In the data rows, 128 means zero.
Here are some points, each followed by its number:
[141 133 196 80 169 155 157 169 116 149 158 65 167 48 106 92 97 117 108
 187 86 194 40 110 89 95 96 132 164 156 195 153 110 131 116 166 157 139
 156 205 109 95 138 77 37 126 119 167 140 143] 0
[148 72 93 77 181 122 102 59 118 58 139 124 77 167 71 178 135 90 171
 96 189 119 172 135 182 165 60 204 71 171 151 127 13 112 69 126 117 175
 83 79 211 255 129 85 159 144 147 48 154 228] 1
[128 128 91 213 118 152 88 105 103 185 67 134 141 110 159 111 46 139 163
 156 121 161 75 140 153 98 127 123 79 139 18 141 149 148 200 120 101 111
 156 163 107 128 146 119 101 115 169 131 63 137] 2
[90 156 167 179 75 167 89 215 179 135 135 117 79 170 133 116 127 141 100
 228 117 105 81 85 101 149 84 160 170 138 175 94 107 105 129 224 163 96
 88 149 125 76 104 74 48 156 115 110 163 41] 3
[155 104 132 96 128 152 125 135 167 145 117 117 116 125 164 105 169 119 66
 151 120 144 155 128 142 79 163 115 74 189 139 176 129 173 116 79 111 111
 166 113 87 140 132 105 115 157 148 167 140 134] 4
[112 193 65 235 142 172 116 118 160 161 119 183 65 213 107 255 118 196 44
 75 192 222 220 87 49 124 208 70 66 131 143 133 135 223 170 178 162 89
 155 135 192 95 176 137 175 27 98 59 98 14] 5
[85 161 116 115 118 125 155 99 55 141 111 83 105 136 123 162 101 134 165
 98 153 119 134 112 152 80 69 130 152 119 112 108 133 121 149 97 110 56
 139 100 118 84 116 96 96 132 98 111 78 112] 6
[158 145 103 158 179 158 88 187 143 148 128 133 135 44 82 158 119 163 179
 157 78 176 89 173 81 140 224 199 165 128 132 84 130 106 179 116 208 129
 177 125 116 122 115 86 113 131 105 167 112 182] 7
[84 169 190 200 32 191 118 236 161 127 117 103 3 155 89 117 100 133 102
 244 76 143 79 80 100 188 66 122 169 172 179 106 103 111 119 199 173 84
 139 135 164 76 125 6 56 182 95 118 175 39] 8
[149 148 163 63 107 106 129 118 213 94 137 115 93 135 181 148 185 106 123
 181 100 122 123 154 144 135 187 112 126 137 132 137 136 154 89 121 54 148
 142 130 147 135 155 147 182 165 123 154 194 156] 9
[105 136 109 130 130 101 138 153 95 75 143 94 232 255 124 131 102 131 249
 133 98 107 159 185 143 217 142 193 132 91 128 111 184 113 126 10 149 203
 105 57 109 158 24 142 132 186 204 170 100 166] 10
[157 126 68 177 44 200 117 103 184 116 105 137 127 171 150 153 114 198 126
 120 255 11 139 153 180 200 207 104 153 166 149 45 74 145 64 115 117 171
 103 143 207 62 183 155 123 123 108 47 75 70] 11
[148 112 210 230 128 84 119 163 177 60 84 161 169 125 124 103 127 179 123
 243 132 132 116 191 136 212 141 77 107 94 127 135 218 102 59 113 203 155
 152 154 130 214 86 105 169 57 166 93 140 165] 12
[90 121 114 57 149 120 89 108 187 173 168 197 155 124 99 161 149 141 111
 79 119 159 112 124 135 112 121 182 134 138 128 152 122 121 175 140 96 151
 104 128 183 155 168 132 169 86 140 93 137 112] 13
[122 180 74 182 16 244 71 128 213 99 118 163 92 141 162 174 163 229 90
 110 255 21 159 113 143 249 181 84 169 182 177 70 70 142 68 160 95 172
 104 159 236 68 189 121 176 57 132 37 65 48] 14
[102 174 163 40 163 106 127 112 146 150 176 133 102 29 155 91 111 120 125
 137 61 126 28 167 134 128 131 135 166 95 57 163 167 140 145 102 142 154
 141 144 121 126 133 136 99 131 183 152 165 144] 15
New points follow, each followed by the numbers of its two nearest points above by angle, nearest first.
[118 104 205 116 86 116 121 140 126 93 86 108 175 144 155 124 169 167 113
 153 171 158 149 114 108 123 31 129 177 141 171 145 98 95 177 138 71 139
 121 143 78 121 140 83 183 103 170 116 148 136] 3 0
[97 148 186 193 94 94 103 121 151 99 142 127 73 139 144 139 110 136 166
 126 123 169 90 148 130 117 114 134 110 150 3 126 81 106 127 132 87 136
 166 117 119 140 119 101 231 113 104 126 175 120] 2 9
[146 133 118 70 151 78 135 110 63 117 160 170 182 164 145 50 157 59 139
 59 110 103 190 61 163 84 49 114 142 25 125 115 147 134 73 169 88 151
 109 129 99 209 137 110 139 97 187 106 166 153] 1 13
[124 141 128 119 141 122 85 72 91 98 138 158 80 112 178 157 129 140 123
 107 91 91 149 146 192 154 82 120 130 68 124 143 128 121 163 154 178 58
 132 113 153 194 106 156 98 126 188 112 137 179] 1 15
[137 182 144 159 106 49 188 91 127 159 155 101 173 130 176 190 105 63 120
 53 110 143 95 161 113 156 112 90 47 124 52 127 148 158 105 117 79 138
 162 128 126 80 91 134 193 50 107 155 177 94] 5 9
[115 128 90 94 132 101 122 130 133 100 156 139 201 164 183 133 155 124 182
 93 87 99 148 185 154 148 187 173 123 144 83 112 140 120 112 55 95 140
 131 98 128 149 131 201 165 170 142 134 151 149] 10 9
[226 109 72 168 159 94 154 177 125 125 176 172 126 146 135 18 200 158 81
 112 103 131 122 177 101 116 168 106 152 128 107 89 106 119 121 120 53 159
 129 135 117 126 122 167 116 132 148 180 245 127] 9 4
[180 11 104 154 185 141 205 177 159 80 172 93 125 118 111 30 204 112 62
 132 201 127 130 99 125 178 101 117 145 154 255 124 0 107 122 211 70 182
 80 104 165 172 122 130 231 153 173 152 174 165] 1 9
[120 0 141 152 185 166 170 165 158 119 170 104 148 147 93 64 180 143 86
 135 171 141 134 126 135 174 79 120 123 207 243 117 31 79 91 163 85 177
 91 126 171 210 106 117 167 142 126 165 177 150] 1 0
[94 103 153 115 127 118 165 130 142 154 81 128 135 174 133 148 132 84 141
 177 109 101 171 47 168 118 144 161 102 127 106 165 89 193 78 89 86 178
 110 109 144 164 161 82 162 152 126 102 66 119] 1 4
[122 121 165 148 104 121 88 132 135 193 143 125 86 141 133 123 156 94 91
 157 87 113 111 118 144 100 169 83 40 166 94 173 125 165 166 142 155 128
 180 164 116 136 127 104 145 114 111 127 153 91] 4 2
[115 124 88 150 145 138 100 121 131 100 153 148 78 125 77 206 118 119 134
 131 101 145 130 136 118 127 159 163 80 104 112 97 81 127 130 118 162 93
 144 103 134 208 100 151 164 105 114 102 117 145] 1 7
[108 122 100 109 126 73 143 135 106 120 122 121 97 176 58 201 74 106 132
 34 87 197 185 136 67 172 79 132 164 92 141 117 139 138 141 112 187 162
 76 129 179 154 185 63 73 125 187 111 168 145] 1 13
[91 99 70 158 177 154 176 143 65 109 120 93 153 115 138 0 177 187 124
 78 128 122 95 138 93 98 41 96 218 165 148 150 65 90 67 117 122 169
 84 128 124 26 97 166 64 226 110 147 129 130] 0 6
[142 119 119 78 99 129 150 131 120 155 105 118 113 115 156 111 128 102 111
 141 102 103 142 116 123 64 169 103 91 148 105 128 125 141 142 109 93 99
 153 118 119 132 148 117 130 179 126 185 122 140] 4 9
[139 88 122 127 157 112 162 150 81 119 150 125 149 120 90 72 99 100 118
 106 133 145 140 106 100 139 124 122 117 82 199 105 122 123 106 141 131 80
 148 147 122 115 118 140 91 94 57 165 120 105] 0 6
